The rows of R fall into 4 groups, and each row is roughly a mix of its group's hidden directions.
R:
-199,-153,-43,-414,15,222,236,17,-365,48
-86,115,489,200,-159,180,-270,144,139,-86
331,-62,-117,-179,-260,-54,418,113,158,185
522,-54,-11,-341,-105,103,-175,-24,-88,157
248,-42,269,145,88,88,-378,271,298,-6
-213,171,66,175,106,-347,367,-209,-215,106
293,-111,-463,-92,-237,-153,-215,139,65,88
-26,237,118,-116,-89,-106,44,353,-493,67
-132,372,65,-101,-151,-291,259,268,124,213
232,-147,208,154,-273,-105,-18,367,-319,-111
-46,5,69,356,-53,-262,-94,-164,484,50
244,100,-318,131,-63,64,-234,-470,37,65
6,277,252,350,162,-246,-219,-163,-83,-215
-123,-258,-399,-365,66,-208,219,-66,-51,4
192,-167,-306,-52,-42,-36,127,241,-328,363
55,176,-160,211,133,12,238,282,467,37
-23,424,125,-187,-5,-334,-165,-159,91,273
-46,150,-170,-532,-153,275,-116,161,24,-36
33,-10,-103,-108,284,227,138,321,-413,171
135,54,176,207,204,-495,285,7,112,-42
428,21,-150,-251,185,-381,6,-20,-149,79
281,-50,-299,-260,-211,7,70,13,-394,185
-17,-79,-119,355,-5,-88,-357,-109,-106,-415
-251,-211,286,-323,-196,-71,-12,344,-52,138
-253,-54,359,174,-13,-95,276,-343,212,56
295,290,11,129,357,-25,327,50,-24,227
107,-42,35,-26,233,238,38,481,-290,-185
158,-106,338,54,-366,202,-364,-98,-71,45
-106,-4,-296,-106,-21,100,-2,-60,-591,-59
245,66,-220,-43,9,51,-318,443,-247,-42
-508,36,-142,160,134,101,-31,-158,-168,-300
-142,-40,-296,-504,64,10,162,211,-197,-1
-251,362,12,-112,-109,-51,-228,-257,165,-333
-324,51,93,124,165,-66,-290,50,-192,-437
-143,-19,-279,-313,-170,-29,-97,-397,272,-99
27,33,-407,-86,-63,131,229,-471,-19,84
-26,76,345,549,66,-67,26,-104,-86,150
-96,122,131,-38,-37,285,33,439,396,38
181,-109,154,-286,139,-286,9,279,-238,301
44,-160,173,230,-208,407,185,-44,11,349
305,-121,-23,76,-275,-39,18,12,-31,-534
-252,29,82,61,187,34,-483,-257,251,-64
309,107,-179,-54,-383,-184,-345,-104,76,-140
255,28,306,453,200,16,69,202,-47,157
132,354,-17,-160,-14,267,190,46,382,230
-87,73,-346,-353,146,-250,206,29,-204,-226
366,347,3,-86,121,-52,267,246,246,78
320,-1,-105,179,146,-282,142,342,293,93
277,380,14,109,408,-67,-80,-239,83,-45
-417,-38,-46,-351,63,235,143,44,-242,192
40,-201,95,257,-377,229,-325,-171,13,-176
108,-171,443,-230,-135,-107,-291,137,-203,-114
511,-251,-16,-150,77,120,280,-44,83,152
-136,138,-267,404,57,13,-4,-422,-41,-149
-85,26,71,277,425,-75,93,-330,121,-263
21,259,175,118,61,-319,-411,-155,49,255
-198,-159,-44,262,157,-22,121,-264,297,-381
-8,-191,-191,-152,-162,-83,-96,354,-283,366
457,-22,-296,-80,-234,211,-79,-43,-122,228
-13,-88,153,144,35,-149,192,102,54,593
-8,-351,230,43,-2,204,-313,381,120,-23
-171,425,-65,210,114,169,-154,-374,-121,6
-112,246,146,-12,5,-196,-505,-30,100,-281
-8,-435,127,353,-185,109,85,18,-305,15
147,-294,251,-278,-50,-193,128,373,-10,184
-261,49,268,242,324,50,155,-132,351,-60
229,-291,-168,42,-474,-246,-33,86,-56,-116
-89,-150,-277,-306,-77,105,81,-378,-324,71
-39,-210,243,-308,-139,-37,-51,206,-419,193
94,162,-339,213,-45,136,-336,-368,97,62
-303,-87,110,432,-185,189,-162,-165,13,-234
-311,291,-25,264,188,40,-225,74,264,-251
5,112,353,470,113,-73,-173,-18,151,-221
-12,122,254,95,240,-90,-268,420,-136,-239
-147,259,83,37,120,-439,-315,-55,-267,-8
-155,102,13,516,71,-54,-5,50,265,-309
309,181,-255,-210,149,224,-196,248,-194,-175
283,-9,-284,-94,-218,-50,-169,207,-426,66
-65,197,67,-230,-18,-80,-534,100,159,-224
73,231,-8,-188,-231,-246,93,-16,-235,453
19,-211,192,386,11,186,320,123,-262,160
433,-280,-66,-31,-298,-87,192,136,140,-187
18,-104,-58,-179,-357,-147,228,-16,-144,457
-83,331,217,335,169,-3,15,270,315,12
258,-90,-85,230,72,-53,-139,558,-53,39
-382,66,201,-187,275,-222,143,39,-178,-270
75,-137,-194,-111,305,-455,-102,19,223,-205
224,177,-31,-162,-138,354,-267,233,311,-42
-85,221,-93,199,-47,219,-221,-173,209,-448
-286,-347,-48,135,-194,-108,266,-180,-306,-91
-288,140,8,222,157,-259,264,-384,117,52
75,-185,80,-275,-187,160,-418,147,-302,-86
-47,-166,-6,80,12,98,13,92,73,-646
219,192,83,90,360,123,267,338,8,217
367,41,-386,-185,81,203,39,35,-125,-303
269,-26,113,346,104,4,-48,358,85,-351
211,63,95,305,-313,323,98,-235,86,-228
167,434,-121,-351,109,-168,-171,138,-157,100
-295,242,23,-357,265,37,-58,218,270,90
70,185,-404,103,-392,-22,55,-141,77,285
-167,-294,155,281,-12,-124,119,83,419,-220
-161,-49,117,512,215,-161,-1,107,281,104
155,-158,119,-392,-268,-187,31,-104,-183,329
379,-273,-305,258,-238,-13,-33,-40,199,11
180,204,-56,108,167,-103,-71,7,263,525
-214,338,192,-4,281,89,-270,-106,332,-6
-126,-80,-92,-45,-289,255,-80,531,-82,38
-163,77,-25,160,-10,-376,-134,-275,-118,-412
-345,-407,13,22,27,-311,-206,7,-218,70
2,103,-168,384,323,163,-22,-180,277,-224
408,68,27,-85,202,-174,227,-364,197,69
40,319,-88,-10,-30,-240,-50,-72,-374,-401
93,141,235,427,292,-319,4,-20,-41,150
-149,-180,-483,-61,92,11,266,-281,-43,158
-149,257,136,-117,73,-129,-496,-155,208,-148
-104,484,166,-12,380,-105,-10,207,80,-15
-80,182,151,-19,302,-66,-126,392,-3,-386
-114,-263,14,61,-38,-68,146,355,316,-372
167,-376,2,184,-251,286,109,-180,269,112
394,26,241,-280,250,-132,176,-53,191,185
-269,107,240,115,114,-59,-10,-294,468,20
164,-18,-310,-387,-306,-11,-101,-257,106,-151
-221,-393,24,48,-144,309,174,-114,314,115
165,-479,-201,-244,-101,157,35,267,-109,43
-322,-176,-28,166,251,-348,233,-223,88,139
-59,-32,202,-68,-126,111,162,-268,-110,-538
355,-93,-323,-95,179,-285,121,201,-19,246
-168,34,-44,139,157,27,-328,-381,334,192
314,529,-56,-13,142,-2,-133,115,-121,173
179,-151,143,-129,149,-164,253,-286,-94,426
65,-6,49,366,239,-461,190,45,-61,160
351,19,-314,-189,-203,-91,-188,187,-132,286
-54,-292,-300,-303,-366,-66,51,-65,-248,-5
-170,148,-84,-397,47,217,-116,-20,-445,31
314,-55,-408,-151,-239,-145,-126,79,-54,289
556,272,122,256,1,37,-37,46,-46,86
325,462,-277,165,74,145,-138,43,-17,83
137,-87,434,270,-166,-185,-281,-89,-77,-187
198,99,18,-89,-198,216,215,30,533,-54
-319,199,293,-192,-80,-308,-32,247,-134,-180
241,29,-49,-3,-247,-135,23,-381,383,-210
18,-151,509,100,-342,118,-132,51,150,-108
5,0,299,-25,198,-352,-263,112,-367,-90
173,-242,312,-262,1,-293,-127,254,-235,31
-49,272,235,148,67,54,-221,-101,484,-152
98,-453,-313,-190,-252,132,182,-65,-94,-40
379,147,-151,-133,-132,389,284,44,130,-59
-543,-39,-14,-84,-185,191,170,-152,-117,-195
-250,40,-336,-291,-26,349,242,-159,22,95
83,445,71,-318,118,171,-237,-234,110,10
-239,-243,22,-62,-211,178,98,454,222,126
-529,-215,4,38,146,-264,112,-108,-129,133
Which two rows in each list fit none of the groups? Every other row fits one group, some only roughly. Give them in the order they come.
    q461: -232,49,249,58,200,132,73,526,-129,11
    q405: 326,-89,16,-234,46,133,127,275,418,-146
    q797: -15,-91,-169,495,-268,242,-205,-63,81,110
    q547: 49,176,-38,168,-139,315,170,71,450,243
    q764: 0,248,-128,135,140,224,66,-348,385,-195
    q926: -218,184,151,191,417,157,-63,313,28,188
    q508: 225,142,236,290,-209,-326,-94,-92,-113,295
    q807: 152,-270,-183,108,-238,142,293,169,239,-297
    q804: -338,188,290,-81,133,37,124,-227,-53,386
    q607: 398,268,-70,-61,-309,289,143,-22,-175,90
    q730: -99,-165,-77,-38,-96,73,-404,-190,-237,-404
    q791: 138,288,-155,-68,112,-148,17,417,-368,54
 => q764, q791
    q509: -51,-58,-29,-216,183,-33,175,-58,-577,148
    q213: -63,104,190,-292,-331,-119,-46,-432,87,145
    q484: -169,-514,-233,-259,29,-164,30,130,-110,81
    q204: -4,-54,-42,244,259,479,-296,123,-103,-60
    q15: 310,95,-74,-139,-134,-279,76,372,-171,280
    q224: -49,-201,-345,5,-17,17,40,193,-414,-324
    q838: 292,185,-191,-73,-43,-21,-224,-301,260,-326
    q882: -277,132,-300,-7,263,-76,252,-325,-220,24
    q16: -77,111,186,-120,92,-364,301,-237,312,-158
    q887: 292,-191,-342,292,-151,44,-308,-165,-43,68
    q475: 150,187,-234,-294,-131,8,43,-499,-41,-97
 => q509, q15
    q474: -160,135,-331,-400,-6,123,235,-209,216,-56
    q387: -150,6,27,63,-119,-105,38,-1,-621,194
    q618: -91,-1,-339,344,148,-142,-298,266,-172,-71
    q643: -92,78,-28,-317,-304,19,-13,-431,-275,-85
    q510: -330,-20,367,-247,199,-74,-1,-225,238,-143
    q538: -21,-158,-12,15,-138,-216,205,-337,-480,-24
    q174: 185,-136,32,-195,-294,99,275,-115,-442,-68
    q868: -121,-13,-225,-127,-43,153,457,-42,160,366
    q775: 79,-315,-279,327,-60,167,182,296,-120,144
    q444: 215,-100,-20,177,-66,-129,138,179,-180,534
 => q510, q775
    q145: -71,350,172,69,20,-88,-511,86,-115,160
    q645: -259,331,45,67,-59,397,85,-53,347,47
    q212: 176,125,-369,-149,111,412,186,-128,-154,127
    q567: 83,-123,-211,-234,157,88,251,-119,391,306
    q848: -210,175,-163,-120,235,-60,435,96,323,-11
    q552: 232,165,-191,-284,62,-62,-233,158,164,-407
    q372: 244,-39,-6,216,-163,89,172,-96,-335,429
    q596: 48,148,293,141,-68,83,-463,-101,302,144
    q128: 132,-180,224,291,-236,-33,-450,141,-114,-26
    q192: -330,-43,-59,-283,67,-12,248,156,266,349
    q569: 116,116,-160,-415,125,159,-128,-56,420,128
 => q212, q192
    q973: -249,399,46,222,215,3,-258,-83,-223,189
    q943: 271,124,217,-341,75,-339,133,-207,-33,207
    q826: -18,-105,-179,181,125,-233,-350,50,-280,-357
    q410: 244,254,-139,206,466,167,-9,195,-62,67
    q615: 53,78,12,394,-146,504,-162,2,-60,-88
    q705: -41,25,-259,281,152,-19,225,-353,358,48
    q778: 533,-59,-163,34,65,103,310,37,-26,-223
    q222: -16,255,197,-61,-134,520,2,285,1,6
    q112: 20,176,479,31,-151,245,35,35,323,159
    q847: 170,-185,-369,-7,-349,229,202,157,-27,-192
    q614: 471,-173,-173,-47,55,-82,-155,-59,-392,-42
 => q615, q614
    q241: 159,-1,215,-484,-245,-132,-71,246,-157,-68
    q877: 45,21,14,-105,-373,30,-99,-287,-112,-468
    q921: -25,-192,87,117,29,-184,40,334,340,394
    q452: 95,71,-68,129,-195,-327,-179,-264,-390,-207
    q491: -363,65,-36,9,57,-115,-109,529,-175,-31
    q170: 29,-177,-265,-47,-535,137,207,104,-59,104
    q125: 114,122,-439,-227,-196,-286,-51,58,-269,-84
    q633: 153,-369,131,220,248,-59,-36,203,376,58
    q948: -472,-119,223,266,17,-198,-85,-199,-101,155
    q437: -466,-109,-44,247,0,-175,153,-310,-46,183
    q450: -229,-149,-146,264,38,284,187,336,-283,-33
 => q491, q125
    q992: 105,-85,-236,363,-248,279,-217,-37,251,-146
    q823: -237,-330,4,125,-94,-309,-280,-268,-61,194
    q844: 50,101,-150,349,-296,362,126,14,260,-137
    q364: 280,211,212,352,96,-41,-82,211,-351,3
    q163: -154,-37,-203,91,-294,284,-115,-433,170,76
    q413: -352,69,150,95,208,3,31,369,201,-311
    q132: 278,192,-199,-24,-99,235,-363,105,-25,339
    q777: 284,182,-352,129,-277,197,-139,201,-86,-202
    q255: -293,36,-97,209,-65,-61,-280,-339,-369,-9
    q630: 174,159,-78,118,402,-443,138,65,-135,-48
 => q844, q163
    q368: 3,181,-415,132,-21,399,-84,39,250,155
    q919: -424,-60,375,-51,-151,184,-126,-13,-271,61
    q760: 244,318,282,296,15,-243,272,59,112,-22
    q309: -78,-74,99,-66,100,207,285,157,-488,233
    q221: -156,187,-291,275,-116,-32,-112,-368,-169,258
    q894: 51,-290,-236,48,-169,-375,-92,185,-335,90
    q685: -147,143,29,78,-18,-30,376,479,-11,-237
    q831: -63,166,-176,-382,-194,409,224,28,-92,-65
    q21: -193,476,104,-127,184,256,225,137,132,-21
    q756: -105,208,283,-28,-249,-89,-184,-441,207,29
    q810: -310,-263,-272,162,270,-31,196,99,17,300
 => q760, q894
    q869: 96,-50,182,-124,152,-23,-61,80,-513,347
    q456: 62,-211,26,-34,-521,138,188,137,-283,43
    q320: -97,193,-86,286,-72,167,339,-289,247,221
    q846: -207,310,76,181,-65,217,114,-466,47,128
    q956: 199,-102,-8,224,-178,142,131,258,308,383
    q143: -361,61,-273,-445,-61,-45,77,-39,-238,-24
    q378: -484,196,205,236,28,136,-77,-109,-109,-240
    q731: 198,-289,14,-158,-278,-153,383,-210,54,187
    q94: 193,345,-138,415,214,-164,-34,-4,235,-22
    q102: 124,20,244,379,243,-155,27,-300,233,-174
 => q456, q102
